128 stands for zero in the data rows.
Here is a table of points, one per row:
[ 93 136 159 115 111 111  85  89 180 147  99 141 112 237 141  86 114 165
 122 195 146 110 125 202 131 125 157 103 109 145 128 123 111 117 170 160
 160 170 132 129 156 131 159 142 121 102 115 174]
[ 21  93 129 132 122 121  87 114  98 123 138 130 114 102 108 129 163  71
 150  96 164 127 118 148 117 171 123 120 154 191  81 139 154  98 140 157
 152  84 103 145  84 166 149 153 120  71 111 133]
[106 113  95 110 153 129  65 101 152 121 154 153 136 110 122  94 161 145
  84 151 148 168 135  86 152 100 180 157 125 105 133 162 168 161 156 134
 132 187 113 151 150 145 148  41  87 138 126 109]
[111 109 101  82 140 147 135 169 154  94  99 117 143 182 150 117 116  62
 138  98 102 119 140 147 143  75  92 109 151 169 124 112 151 104 119 144
  96 110 134 191 220 131  81 111  92 162 117 132]
[ 94 107 116  97 120 186 112 187 152  99 170 151  93 106 129  97 121 163
 126 128  98  57  89 138 104 105 151  94 201  68 117 145  84 169 167 177
 115 151 143 150  88  90 110 120 127 143  89 161]
[131 147 152 137 156  93 152 120 120 176 101 130 107 144 146 101 139 124
 113  76  81  77  69 131 126  84 179 114 109 111 138 112 193  96  97 108
  73 160  83 100  99 111 112 132 133  84  96 110]
[137  85 135  92 122  52 165 131 157 128 100 162  87  94 131  76 106 139
 147 157 130 180 100 117 118 140  72 162 131  81  77 148  86  72  94 121
 130 107  67 160 132  85 137  97 150  84 142 114]
[153 151 153  92 179 172 142 157  81 158 134 133 101  90 151 105  91 103
 109  99 148  91 161 130 110 152 147 164 126 129  91  68 109 109 154 104
 124 145 125  79 175 180 153  97 133 108 157 183]
[183 114 135 135 139 107 104 121 157  98 109 133 124  89  82  63 168 163
 167  81 124  66 168 114 126 151 114 125 123 201 172 127 120 149 119 138
 151 144 104  82 153  98  81 148 142 116 122 145]
[130 165  98 175 162 127 141 185 108 118 151 179 155 167 158 162 152 136
 147 135 196 153 118 142 113 136  75  79 177 137 136 119 110 122 138 121
  94 170 147 100 141  81 133  89 131  56 175 101]
[139 151 113 125 150 142 124  98 152 116 109  90 158 121 143 138  74 107
 181  92  99 128  79 138 114 204 148 148 109 136 132 174 200 119 134 137
 134 149 176 178 112  77 161  75 176 147 165 151]
[117  79  84 148 228 112 142 144 130 132 130  92  71 117  92 180 139 116
 105 129 134 152 116 148 120 102 148 121  79 127 128 151  94  92 157  74
 171 160 175 137 139 107 109 176 129 153 140 130]
[ 99 201 178 118 132 133  61 122 130 163 152  94 123 136 155 118  96 134
  83  87 136 128 141 126 152 149  64 138  96 135 117 149  81 117 113 111
 153 115 121 119  61  76  56 118 106 182 168 105]
[121 135 156 103 139 174 126 128 130  87  62 138  94 111 151 121 173 184
 153 143 177 146  93 146 151 140 149 120  94 141  99 170 102 176 122  65
  59  77 174 121 136 132 162 117  67 138  95 142]
[141 136 107 129 135 101 159 107 114 126 153 132 132 189  77 105 148 108
  65  63 168 125 124 136 134 175 147 149 137  55 188 147  94 165 113 135
 124  72 163 158 161 139 120 143 116  81 139 154]
[147 143  82 142 142 117 106 130 107 138 112 152 116 114 166  90 147  76
 166 158 162 134  98 112 119 155  75 107  95  60 125  31 157 151 126 149
 151 140 156 145 107 129 132 165 107 187  68 144]
[150 121 148 207 153 126 153 137 181 139 117 150 113 121 154 168 109 107
  87 122  98 139 154 145  93 145  71 140  85 165 155 143 118 172 137 156
 106 135 120 139  81 196 108  66 126 107  72 153]
[147 144 134 176 123 138 135 111 193 125 153  92 162 102 131 113 134 113
 123 126 143 157 160 121  85 107 178 122 163 130  71 127 105  92  34 130
 166 125 178  88 142 105 144 142  96 108 113 157]
[131  99 154  92 135 102 147 169 110 124 138 166 210 116 195 139 137 138
 125 140 127 150 128 113  87 104 179  88  53 140 148 169 107 143 102 149
 166 105  92 134 106 157 113 155 165 150 162 183]
[108 111  83 127 109 166 154  58 147 186 108 194 166 125 106 117  82 164
 153 110 145 115 156  87 111 103  97 119 117 114 117 175 149  92 163  97
 127  79 154  99 116 149  81 137 141 124 109 124]
[231 124 151 131 140 113 157  89  93 120 129 136 166 164  97 120 155 116
 136 126 130  60 116 142 114  92 129 132 137 154  48 152 103 125 162 131
 133 141 134 186  67 151 175 131 111 159 135  66]
[148 112 142 205  71 114 112 193  80  98 136 137 157 131  67 104 102 133
 157 139 151 119 109 177 156 102 131 136 129  91 143 136 162  92 103  52
 139 166 125 156 119 186 110  97 119 147 128 173]
[ 92  94 142 108  58 139 199 128 130 112  69 100 138  86 142  87 121 126
  79 179 162 117 161  97  87 146 126 161 118 137 163 110 130 110 132 144
  92 191 177 156 101 131  96 163 128 104 173  83]
[111  86 140 165 100  45 136  98  81 149 141  90 144 149 133 149 147 143
 171 129  79 132 150  79 142 100 138 147 123 131  82  80 118 171 169 119
  71 127 160 119 130  86  86 104 110 118 143 206]
[143  80 171  80 117 123  94 126 105 167 122 124 168 139  85 151  59 138
 148 101 116 187  82 100 102 134 128 105 151 149 149  94  76 162 113 104
 133 165 158 115 139 147 130 122 132  92  63  77]
[145 104 170 140 103 111 148 134  85 131 111 147 107 130 112 116 125 133
  94  69 146 207 154 123 119  89 113 122 172 143 166 149 184 102 158 177
 112 124 143  68 110  78 192 135 124 211 114 160]
[111  92 114 163 108 100 138 161 189 109 100 181 136 125 151 157  90 140
 134  75 126 114 116 129 216 171 193 160 118 120 100  90  96 138 116 177
 118 126 117  69 123 150 134 154 134 171 168  60]
[142 118 110 155 136 144  98  83 105 104 134 104  66 132 151 148  70 141
 178 142 149 113 113 142  62  71 140 146 130 118 195 112 138 145 104 162
 130  87 102 118 124 143 127 146  86 116 210  99]
[112 207 135 137 163 162 168 114 114 112 156 174 117 122  85 116 105 170
 142 127  80 202 153 121 161 128 123 121 124 153  83  94 157 158 113 145
 124 165 107 191 128 134 117 197 119 116 151 145]
[113 147 151 222 152 128 125 118  81 124 106  89 140  88 146  94 105 137
 116 136  97 116 153 101 139 136 155  76 139 114 162 135  72  96 172 132
 133  95 106 170 199 117 157 125 151 134  98  76]
[124 156 137 134 122 114 116 136 166 110  98 122 127 127 108 121 121  86
  86 146 142 143 106 145 108  95 135 141 181 143  94  96 165 223 162  51
 156  84 103 118 135 114 105 149 207 142 157 117]
[166 140 126 143  94 166 129 125 138 140 123  27 123 123 148 146 157 176
 126 108 164 170  53 105 153 123 100 137 138 119  86 145 130 116 144 196
 151 135  98 127 156 190  95 141 165 120 137 143]
[126 190 118 114 109 119 147 168 126 147 113 110 118 123  95 149 111  30
 194 165 149 113 151  98 198  88 135 143 108 128 152 214 105 167 142 157
 137 153 120 105 117 112 148 149 128  90 103 134]
[161  99 116 131  46 185  93  85 129 101 161 164 132 100 156 181 145 102
  70 115  81 123 124 168 137 128 101 146  74 110 124 129 118 125 140 100
 106 140  98 136 160  54 166 177 122  79 104 140]
[148 118 173  91 111 127 109  89 151  89 161 148  76 111 137 144 150 112
 114 146  87 118 137 106 206 111 124  45 139  99 145 104 155 103 127 126
 155 105 202 125 103 178 129  89 152  85 162 121]
[130 121 161 125 101 118 142 103 138 153 235 158  91 131 172 127 146  94
 150 175 131 125  97 122 123 182 150 131 169 174 153 178 142 119 117  90
  88 134 121 128 188 145  92 147 130 193 113  98]
[138  87 108 108 150 159 124 138 148 117 180  45 151 158 113  92 136 106
 155 150 151 161 201 152 135 153 124  88 100  88 118 113 153 131 148 111
  69 125  73  89  80 127 136 139 131 121 129  92]
[126 183  48 109  70 120 141 175 101 100 114 119  89 178 128 113 159 136
 138 110  32 155 149 119  64 157 140 114 114 125 110 156 121 122 137  95
 168 127 126  81 129 170 138  98  98 136 125  93]
[172 141  93 103 102 110 102 197 156 167 132 115 104 132 164 184 108 192
 117 117 182 109 192  84 136 135 177 150 134 167 147  97 153 101 114 112
 135  86 109 220  95 108 143 148 147 114  98 123]
[104 155  95 103 114 134 121  67  79  89 119 133 107 138  86 190 136 111
 100 139 181 101 132 120 116 140 145 102 106 141 113 110 101 113  67 153
  98 150  91 120 130 115  96  88 186 177 101 143]
[172 128 133 120 169 159 134 145 102 121 102 139 164 133 108 144 148 122
 107 209  89 151 101 135 159 170 167 178 160 146 170  95 140  72 148 156
 162  71 118  90 100  84  62 108 105 109 107 133]
[131 135 138 115 182  93  73 138  95 130  91 122 147 119 152 177 126 154
  98 163  86  99 187 147 122 150  79 159 193  72 103 193 161 144  80 144
 104 143 142 112 145 164 130 192 137 128 127 126]
[ 86  86 118 129 135 158 185 109  90 129 152 103 131 150 164 127 121 156
 111 139 124  82 141 125 183 141  83 144 124 143 120 109 169 184  84 106
 229 127 101 110 141  98 171  98 132 136 108 109]
[ 92 145 190  96 105 136 166 110 168 187 100 133 172  91  86 207 182 145
 184 107 128 123 145 165  85 123 118 119 145  68 159  94 131 118 156 120
 165 141 102 138 155 124 132 110  82 163 145 110]
[104 153  60 101 138 129 124  99 145 138 138 116 152 110 154 101 156 130
 141 125  87 146 108 158 165  91  96 156 177 168 208 101  50 116 115  90
  96 124 128 127  88 173 187 134 149 156 148 161]
[100 148 136 124 144 125 107 183 140 145 178 125 149 125  59 124 140 143
  99 164 113  82  87 100  93 110  92 148  51 147 115 110 163 121 112 172
 101  68 164 109 167 121 185 122 139 129 158  97]
Along one direction, these points spread out more than along any other. Take the direction at right angles to it along which they spread out most. Then take the direction at right angles to both along which they spread out most. Go by this last direction. How far along it is each point below, from 0 to 99? The average is 50, and the first point in the table lies past the average. One standard deviation of the points above along it is 16.
[150 121 148 207 153 126 153 137 181 139 117 150 113 121 154 168 109 107
  87 122  98 139 154 145  93 145  71 140  85 165 155 143 118 172 137 156
 106 135 120 139  81 196 108  66 126 107  72 153] 44
[145 104 170 140 103 111 148 134  85 131 111 147 107 130 112 116 125 133
  94  69 146 207 154 123 119  89 113 122 172 143 166 149 184 102 158 177
 112 124 143  68 110  78 192 135 124 211 114 160] 45
[106 113  95 110 153 129  65 101 152 121 154 153 136 110 122  94 161 145
  84 151 148 168 135  86 152 100 180 157 125 105 133 162 168 161 156 134
 132 187 113 151 150 145 148  41  87 138 126 109] 65
[148 118 173  91 111 127 109  89 151  89 161 148  76 111 137 144 150 112
 114 146  87 118 137 106 206 111 124  45 139  99 145 104 155 103 127 126
 155 105 202 125 103 178 129  89 152  85 162 121] 68
[161  99 116 131  46 185  93  85 129 101 161 164 132 100 156 181 145 102
  70 115  81 123 124 168 137 128 101 146  74 110 124 129 118 125 140 100
 106 140  98 136 160  54 166 177 122  79 104 140] 75
[166 140 126 143  94 166 129 125 138 140 123  27 123 123 148 146 157 176
 126 108 164 170  53 105 153 123 100 137 138 119  86 145 130 116 144 196
 151 135  98 127 156 190  95 141 165 120 137 143] 47
[111  92 114 163 108 100 138 161 189 109 100 181 136 125 151 157  90 140
 134  75 126 114 116 129 216 171 193 160 118 120 100  90  96 138 116 177
 118 126 117  69 123 150 134 154 134 171 168  60] 74
[139 151 113 125 150 142 124  98 152 116 109  90 158 121 143 138  74 107
 181  92  99 128  79 138 114 204 148 148 109 136 132 174 200 119 134 137
 134 149 176 178 112  77 161  75 176 147 165 151] 38
[121 135 156 103 139 174 126 128 130  87  62 138  94 111 151 121 173 184
 153 143 177 146  93 146 151 140 149 120  94 141  99 170 102 176 122  65
  59  77 174 121 136 132 162 117  67 138  95 142] 72
[130 121 161 125 101 118 142 103 138 153 235 158  91 131 172 127 146  94
 150 175 131 125  97 122 123 182 150 131 169 174 153 178 142 119 117  90
  88 134 121 128 188 145  92 147 130 193 113  98] 64
[ 92  94 142 108  58 139 199 128 130 112  69 100 138  86 142  87 121 126
  79 179 162 117 161  97  87 146 126 161 118 137 163 110 130 110 132 144
  92 191 177 156 101 131  96 163 128 104 173  83] 85
